The same turns and mirrors carry the whole set onto itself and the rows of a family onto each other. Which other rows belong to the same family as each row named below? List them in the order they appear above.
These 20 rows form 4 families of 5 rows each.
Q: [-10   2   4 -17 -21  13   5 -14   3  -9   5]
L: [ -9   6   9 -29   1   0  11  16 -32   4 -23]
Z: [  5   6 -20  10   6 -22  11   5  -4   2   8]
K: [-17  -2   5 -25   6   6  18  11 -27   4 -20]
N: [ -9  -2  -3  -3 -15   6  -3 -19   7   1   5]
R: [ -1  15   5 -29   9 -11  17  13 -36   4 -14]
H: [ 19  10  17 -24  -6   9  10  -2  -9 -13 -27]
F: [-12   8   6 -20   1   2  19   8 -29  19 -26]
S: [ 13  -4  19  -6  -2   6  21  -6   2  -5 -31]
A: [ 20  27  -6  -2   3  -8  -8   3 -23  26 -18]
W: [ 18  22  -4 -10  11  -3 -16  -5 -26  18 -21]
Y: [ 11  11 -17   6  -1 -12  15  -2   5  -7  12]
U: [  5   6 -10  12  -1 -15   7  18  -2   9  11]
T: [ 14   0  10 -15 -10  13  13  -1   4 -13 -30]
P: [ 15  27 -10  -8   9 -19  -7 -13 -25  14   2]
B: [ -4  -7  15  -1 -14   2  -6 -16   6   7   7]
X: [ 19  23  -3 -10  11 -18 -13  -2 -28  17 -14]
E: [ 11   5 -19   8  13 -15  11  18  -6   1   5]
C: [ 21  -4  11  -4   1  11   9  -6   8 -12 -26]
D: [-12  -4   1  -4  -8   5 -14 -15  -1   6  11]

Same family as K: W, E, C, D
Same family as P: Q, R, H, Y
Same family as S: F, A, U, B

The same turns and mirrors carry the whole set onto itself and the rows of a family onto each other. Which other rows belong to the same family as each row named below? List them in the order they appear above.
These 20 rows form 4 families of 5 rows each.
lobi: [ 9 20 13 21  0 16  5  9]
Tumen: [ 19  -1  -3  -4  14 -14 -24  -2]
bulod: [-16  11   3  29  10   7  -9 -23]
bulo: [-17  12  -1  22   6 -12   1 -25]
zak: [ 20 -14   0   1   0 -15 -14  -6]
Teber: [ -2   6  -9 -16  -9  -8 -11  10]
mavu: [-18  16  -8 -12   7  -4  -9  14]
Kuze: [ -3 -23  -2  26   3   1  -4 -13]
vaka: [ -4  20   6   6 -15  16   0  10]
boko: [-5 28  7 15  0 21 -7  5]
Redu: [  3 -22  -7  21  15   4   0   7]
gaf: [-17  11   9  26  13  -6  -3 -24]
Bisi: [ -2 -23  -3  20  23   0  -7   1]
kobu: [ -7  17 -11 -12   5   1 -17  15]
kov: [  3 -20  -4  23  20   2 -15  -9]
mavod: [-3 22 14 18  5 19  1 11]
Rov: [-14  12   7  25  -9   6   0 -20]
noni: [ 20   4   7  -4  15 -17 -16   1]
muk: [ 23  10   5   0   7 -21  -9  -5]
vik: [-19  10 -17  -6   3  -5  -1  14]

Same family as vaka: zak, Teber, Kuze, Rov
Same family as bulo: lobi, Redu, muk, vik
Same family as mavu: gaf, Bisi, mavod, noni

The same turns and mirrors carry the whole set onto itself and the rows of a family onto each other. Which other rows belong to the same family as each row named below? List them in the order they appear above.
These 16 rows form 4 families of 4 rows each.
Nube: [-25 -17  -9  16 -10 -18  -5  -1   6 -29 -11  -7  11   1   1 -10  23]
kune: [-33 -11  -9  21  -9 -15  -1  -2   8 -16  -5   0  12  -4  -4  -9  23]
feraz: [  7  18   0   0 -11  18  17 -12  12 -13 -18 -18  -2 -14   0  15  -1]
zigif: [ 28   5  17 -15  -1   4   9  10  -6   9  -3   1 -13  -9  16  11  -3]
Bav: [ -5 -18   9  22   4 -20  -7  13 -18   6  18  10  12   9   8  -3  14]
Lapat: [26  8 21 -8  3  6  4  9 -5  7 -9  7 -9 -2 16 14 -8]
puti: [-28 -16 -10  18 -17 -10   3   0   5 -24  -6  -6  12  -2  -5  -6  28]
poka: [  4  14  -2  -7  -9  19  24 -16   1 -18 -17 -20  -2 -11   2  10   2]
tanad: [ -1 -26   7  23   6 -17  -4   6 -21  -2  16   8  14   8  11  -3  10]
Nufab: [ -7 -20   6  17  -4 -14   0  12 -24   1  16  20  13  11  11  -7  13]
zolam: [ 25   8  20 -12   4   1   0   6   4   5  -5   9 -10  -7  16  13  -9]
mugog: [  6  12   1  -6  -7  16  24 -12  11 -18 -20 -18  -7 -15  -2   7   1]
Ven: [ 10  12   1   0  -4  15  19 -19   7 -21 -17 -26  -6 -10   0   8  -2]
Fizas: [-29 -11 -16  10 -11 -18   1   6   4 -23  -5  -6   7  -3   0 -10  27]
vukam: [ -2 -19   5  28  -1 -11  -7   6 -18   6  18  15  17   6   9  -1  11]
pek: [ 30  -2  17 -11   5   2   0   9  -1  -1  -8   3 -12  -3  20  15  -7]

Same family as poka: zolam, Fizas, vukam
Same family as Nufab: kune, feraz, zigif
Same family as mugog: Bav, Lapat, puti

The same turns and mirrors carry the whole set onto itself and the rows of a family onto each other. Which other rows belong to the same family as each row named below? List them in the order they appear above.
These 25 rows form 5 families of 5 rows each.
boreg: [-22 -14 -36 -18   4  -3 -15  -7  17  12 -20   9 -13 -24   1 -19   2  10
 -29  -3  -6]
lilur: [  6  -2   9 -15   4 -13   5  -7   4   0   4 -18  -7  -9   4 -16  11 -48
 -23 -13  -9]
mika: [  2 -40   7 -17   5 -19 -17 -20  52   4   5   6  -1 -10  15  -5  16 -20
 -12 -22  -6]
labup: [-25 -11 -32 -20  -9  -9  -9  -9  31  17 -14  -1 -13 -39  -5 -23   4  10
 -22   2  -4]
vodi: [  7 -13  -7 -15  30   5 -35 -11   0  -6 -10 -12 -21   0   5   2  -1 -18
 -46   4 -13]
lifar: [ 13 -29   1  -2 -18   2  -6 -30  45   7  -9   9  -1 -17   1 -24  14 -32
 -18  -1 -19]
zudi: [  8 -41  -1 -12  13  -7 -19 -23  36   0  -5  18  -5   4  17  -7  14 -25
 -22 -22 -11]
velo: [-25 -17 -35 -24   9 -11 -16  -5  24  11 -13   4 -14 -25   4 -14   3  14
 -25  -8   1]
ninap: [ -7 -22   6 -17  -2  -8 -31 -14  38   9  20 -13   7 -47  11  10   7   7
 -31  13 -14]
rit: [-27 -15 -30 -23   0 -15 -13  -6  32  14 -10  -1 -12 -33   3 -17   4  12
 -22  -4   1]
lifal: [  7  -2  11 -15   1 -14   6  -6   7   0   7 -19  -6 -11   3 -18  11 -49
 -21 -13  -9]
Zek: [-21 -11 -35 -16  -6  -2 -11 -10  23  14 -20   6 -13 -31  -3 -25   1   7
 -27   3  -8]
kozo: [  0 -14  -1  -6 -17   7 -23 -21  29  14   6 -10   5 -51   4  -3   5  -2
 -37  24 -26]
vuz: [ -7 -28   0 -18  19  -5 -39 -10  24   2  16  -4   3 -29  20  18   6  11
 -38   0 -11]
fer: [  7  -5   9 -16   9 -15   3  -5   4   0   6 -18  -5  -8   6 -14  10 -47
 -23 -15  -7]
kilu: [ -6  -8  10 -27   4 -20 -28 -13  41   3  13 -38 -12 -36  -2   2   3 -13
 -28  12   0]
mibu: [ 15 -34  -6   0   0   6 -13 -27  31   1 -14  20  -4   1   8 -17  13 -30
 -24 -11 -20]
sozos: [ 11  -3  -7  -7   1  14 -25 -21   7   1 -16 -16 -19 -18  -9 -12  -1 -25
 -45  22 -23]
rafit: [  5  -2  10 -17   4 -16   4  -5   8   1   8 -22  -5 -12   4 -16  10 -49
 -21 -14  -7]
goko: [  3 -26  -8  -7  17  13 -36 -15   5   2   1   8  -1 -21  16  10   3   4
 -46   6 -23]
pel: [  7 -15  -9  -2  -5  19 -27 -20  11   8  -4   4   0 -33   5  -1   4  -3
 -46  20 -30]
Lokis: [  5  -3  10 -17   6 -18   4  -3   8   0   9 -19  -5 -10   6 -14  11 -47
 -21 -16  -6]
kivi: [  6 -34   8 -13 -16 -14  -9 -25  59   8   4   1   1 -22   6 -17  17 -27
 -11  -8 -10]
Motir: [ -5 -16   4 -29  30 -16 -38  -6  23  -5   8 -25 -17 -14  10  12   1 -11
 -36   0   2]
bobe: [  4   1   4 -14 -14  -2 -20 -19  30   7   0 -32 -14 -39 -13 -12   3 -24
 -35  28 -17]

Same family as rit: boreg, labup, velo, Zek
Same family as Lokis: lilur, lifal, fer, rafit
Same family as vuz: ninap, kozo, goko, pel
Same family as kivi: mika, lifar, zudi, mibu

The same turns and mirrors carry the whole set onto itself and the rows of a family onto each other. Which other rows belong to the same family as each row named below? List them in the order they appear above.
These 32 rows form 4 families of 8 rows each.
vabu: [  8   4 -21 -18  10 -13  -3   1   2  27  -9   8  16   1  -4   3  15  18
  -3  -2 -25   0  10]
ruli: [  3  10 -31  -8   6  -4  -3   3 -18  33 -16  -6   4  -3 -14 -12  23   2
 -13   9  -9  12  12]
Lesi: [-22   7 -28   9  16  11  16 -30  -4   2 -20  17 -14 -11  19   5  25   7
  -9   2  -3 -10 -14]
Nuda: [ 13  -6 -18 -22   1 -20 -14  -9 -15   7  21 -13   9   2 -29 -15 -18   0
  -6   6  -6  11 -12]
lora: [-27  -6 -38   6  23   1  21 -27   4   2 -24  15  -2   4  10   2  19   4
  -4   1  -9 -13 -16]
Rok: [-25  15 -27   2  20  -4  -8 -20  -8  -4  -2 -24  11  -4  -2   8 -16  -3
  -5 -14   0 -11   7]
kunu: [  9  -7 -18 -24   6 -15   6 -34  -8  17  -1  38 -12 -11  -8 -18  18   7
  -5  11  -5   3 -32]
paf: [-14  -7 -10   7  10   2  -4 -38  -5 -22  17   3  -5 -10  10 -15 -13   7
   0  14  13  -8 -32]
tek: [-17  -5 -24  -1   7  -2  12 -41 -19 -21   9   0 -20  -7 -10  -3 -11 -12
 -14   1  10   1 -39]
foze: [-19   6 -25   5  11   1   2  -6 -10 -11   1 -29   7   5  -6  18 -14  -1
 -11 -13 -10  -2   3]
Dulo: [ -6   9 -30   7  20 -13  11   6   8 -18   1  10 -13 -21 -13  -4  12  -4
 -25  -5  12   6 -17]
zit: [-20  16 -15  16  23  -9  -8 -17 -18   0  -2 -25  -9  -1   2   8   0   1
   4  -2  11  -3  11]
visun: [-21  10 -28   6  26  -7   0 -11 -12   3 -10 -27   9   0   4  13 -15  13
  -5 -14  -5  -1   0]
pud: [  9   0 -25   2  20 -15  11   7  14 -10  -6   7 -21 -22 -24   1   7  -3
 -16   2   2   3 -12]
Fope: [ -9  -1 -18  -2  10   5  -4 -48 -10 -28  14   3  -8  -1  -4  -3 -11  -9
 -18  13   7   7 -35]
Fir: [-19  -1 -20 -21  -3   1  -3 -47 -32  17   5   2  16  15  11  -1  -3   9
  -1  -4 -17  -2 -17]
fut: [ -9   9 -27   5  15 -17  10   4  12 -11   3   2 -17 -22 -20  -7  11 -12
 -19   5   0  20  -8]
rim: [ 15 -13 -19 -14  -4  -6  10 -19 -12  13   3  28 -16  -3  -8 -17  23   9
  -9  22  -9  13 -34]
roz: [-21 -11 -32   2  28  17  10 -32  -9   6 -20  23  -9  -3  15  -1  20   3
 -10   0  -8  -9 -16]
Val: [ -1  -8 -18 -18   1   8  -8 -43 -32  20  -2   2  13  14  10  -2  -4  19
   4   3  -8 -18 -19]
nugo: [-15 -11 -21  -6   5  -5   2 -44 -15 -22  11  -3  -9  -3   7  -2 -23 -11
 -18   6  11   2 -26]
Tuser: [-10  19 -14   2  20  -5  -7   3  13  -4   1   6 -22 -13 -12 -16   7   2
 -29  14   8  16 -19]
fon: [  2  12 -18 -21  -3 -12 -15 -18 -18  -9  14 -14   6  -2 -27 -31 -11   8
   2   3   6  14  -4]
lari: [ 10 -13 -13 -21  -9  -6   5 -28  -9   3   8  34 -11  -9 -17 -20  21  -4
 -12  19  -4   4 -27]
Dute: [ 17   4  -7 -25  -6 -15 -13 -15 -22   5  24  -6  -3 -11 -25  -2 -15   2
 -13  -3  -7  14 -15]
sul: [  9 -13 -26 -16  -8   6   2 -19  -6  12   3  21   9 -11  -5 -35  11   9
 -17  25  -7   8 -31]
betin: [ -5 -12 -11 -21  -2   1  -6 -45 -29  25  -4  -4  11  11   1  -2  -6  13
   8  10 -21  -3 -10]
vit: [  9   8  -9 -17 -11 -29  -5  -6 -12   0  17 -17   7  -6 -28  -4 -14   5
  -8   5  -2  12 -11]
gak: [-12 -10 -23  20  18   9   8 -18  -6  20 -13  11  -6 -10  22   4  22   2
 -15  19  -3 -11 -17]
Muf: [  3   8 -20  -9  12  -8   3   5  -5  29 -13   9   7  -6 -20  -3  30  20
   1  -2 -20   1  -1]
fod: [ -1 -16 -28  -4  -4   3   1 -39 -36  16   1  -9  21   1   8 -11   4   8
  15   8  -4 -12  -2]
kam: [ -1   2 -28 -11   7 -14   6   8  -9  36 -12   2   4  -6  -6  -7  17  16
   4  -6 -15  -5   8]

Same family as paf: ruli, zit, Tuser, fon, sul, gak, fod
Same family as Fir: vabu, lora, kunu, tek, foze, pud, Dute
Same family as kam: Lesi, Nuda, Rok, Fope, fut, rim, Val

The same turns and mirrors carry the whole set onto itself and the rows of a family onto each other. Which other rows belong to the same family as each row named below? List them in the order they appear above.
These 30 rows form 5 families of 6 rows each.
Lefo: [  6   4  -1  38  38 -23  -1  -6  -5  -9   7 -19  11  20  -2  11 -27  -1
  16]
vek: [ 25  24   8  21 -22   7   5 -15 -12  18  35  -9  18  19  -4 -10  -9  14
  15]
toziz: [ 40  34   1  -6 -11 -18  15  -6  -8 -13  26 -25  17  25   4 -10 -29  -4
  21]
nosuv: [ 35  28   4  11 -21   9   9   4 -16  -8  19   7  11  35  -8  -3 -33   2
   7]
nege: [ 11  29  23  12 -11 -18   2  -9  10  -4  19 -33  19  17   1 -13 -14   3
  32]
nul: [  4  14   7   3  18 -37   8   7 -10  -4  21 -18  -1  20  -2  18 -45   4
   4]
dedi: [ 30  12  -1  11  32 -33   1  -1 -13  24   3   5  11  -7  -9  -8 -19  23
   5]
guv: [ 38  -3   7  48  18 -22  17 -11 -10   6  -6   6  16  15 -15   0 -32   3
  -1]
Pobav: [ 28  -8  12  -1   1   5  -4  -3  -6  -3  14  23  23  27   4  16 -26 -10
  13]
kon: [ 25   5  -3  36  17 -25  18 -13  -5   5   5 -29  28  18   1 -11 -21  28
  -4]
mazi: [ 34  34  -4   4  18  -4 -13  -1  -6  -2   2  -2  23  15   1 -25  -4  12
  28]
fem: [ 36   9  20  14  10 -40   8   4 -12   1   0  16   7  24  -3  12 -50   0
  -3]
zur: [ 28   5   9 -15 -10  -5   8  -8   7 -12  20 -19  37  24  13  -5 -17   3
  19]
Tav: [  7 -13  21  -7  12 -31   6   3   9  -9   7 -10  22  14   3  18 -34   0
  10]
dor: [ -4   8  28  23  22 -32 -16  -4  -1  14  14  -2   8  20   6  16 -26   7
  13]
rovov: [ 19  24   4  -2   1 -32  11   3  -7  -1  18 -29  21  32  14  -7 -33  29
  -5]
Tufif: [ 29  20  -6  28  17 -12   9 -16   1 -19  10 -35  24  22  -1 -12 -14  -7
  30]
Zizes: [ 44  21  -3  14   7  -5   7  -2 -15  13   4  13   7  -8 -25 -16 -15   8
  20]
rini: [ 13  25   7   4  27 -29  -6   7   5  -5  -9 -16  12   0 -10 -16 -17  11
  27]
fasiz: [ 29   5  28  32   0 -24   3 -10 -10  22  14  20   3   5 -15  11 -29  -5
  12]
gipiv: [ 32 -19  16  -1  10 -26   9  -6  -7  10  14  16  22  11   2  20 -34  -1
   0]
mor: [ 17  13  21  15   5 -47   9 -15   0  23  22 -26  20   7   8  -5 -21  21
   6]
nokid: [ 33  11  -6  43  -3  11  18 -11 -11  -1  11  -9  23  23 -14 -11 -18  13
   5]
Vezo: [ 39  23  23  21  -2  -7 -16 -17  -8  10  16  18  21  28   9  -3 -12 -11
  27]
bel: [ 42  19   1   7  10 -10  -4  -6 -25   5  23  21   8  34  10  14 -34  -9
   7]
tofi: [ 38  11  -6  37  29  -1  -6 -19 -14  -5   9   4  20  32   6   2 -15 -13
  21]
fudop: [ 19  24 -11   8  10  -8   7   3 -10  13  15 -18  12  -5 -16 -20 -10  31
  11]
Napez: [ 10  -8   6 -11  -3 -19  18  -3   3   1  26 -27  28  13   5   7 -25  18
   2]
tunot: [ 38  -2   6  -4 -21   8  17  -7  -4  -2  25   4  27  15  -7   3 -22  -5
  14]
Mutog: [ 15  20   2  14  31  -6 -20   9 -10   3  -5  18   5  10 -10  -3 -16   8
  23]

Same family as nosuv: toziz, nul, fem, rovov, bel
Same family as dor: vek, nege, fasiz, mor, Vezo
Same family as tofi: Lefo, guv, kon, Tufif, nokid

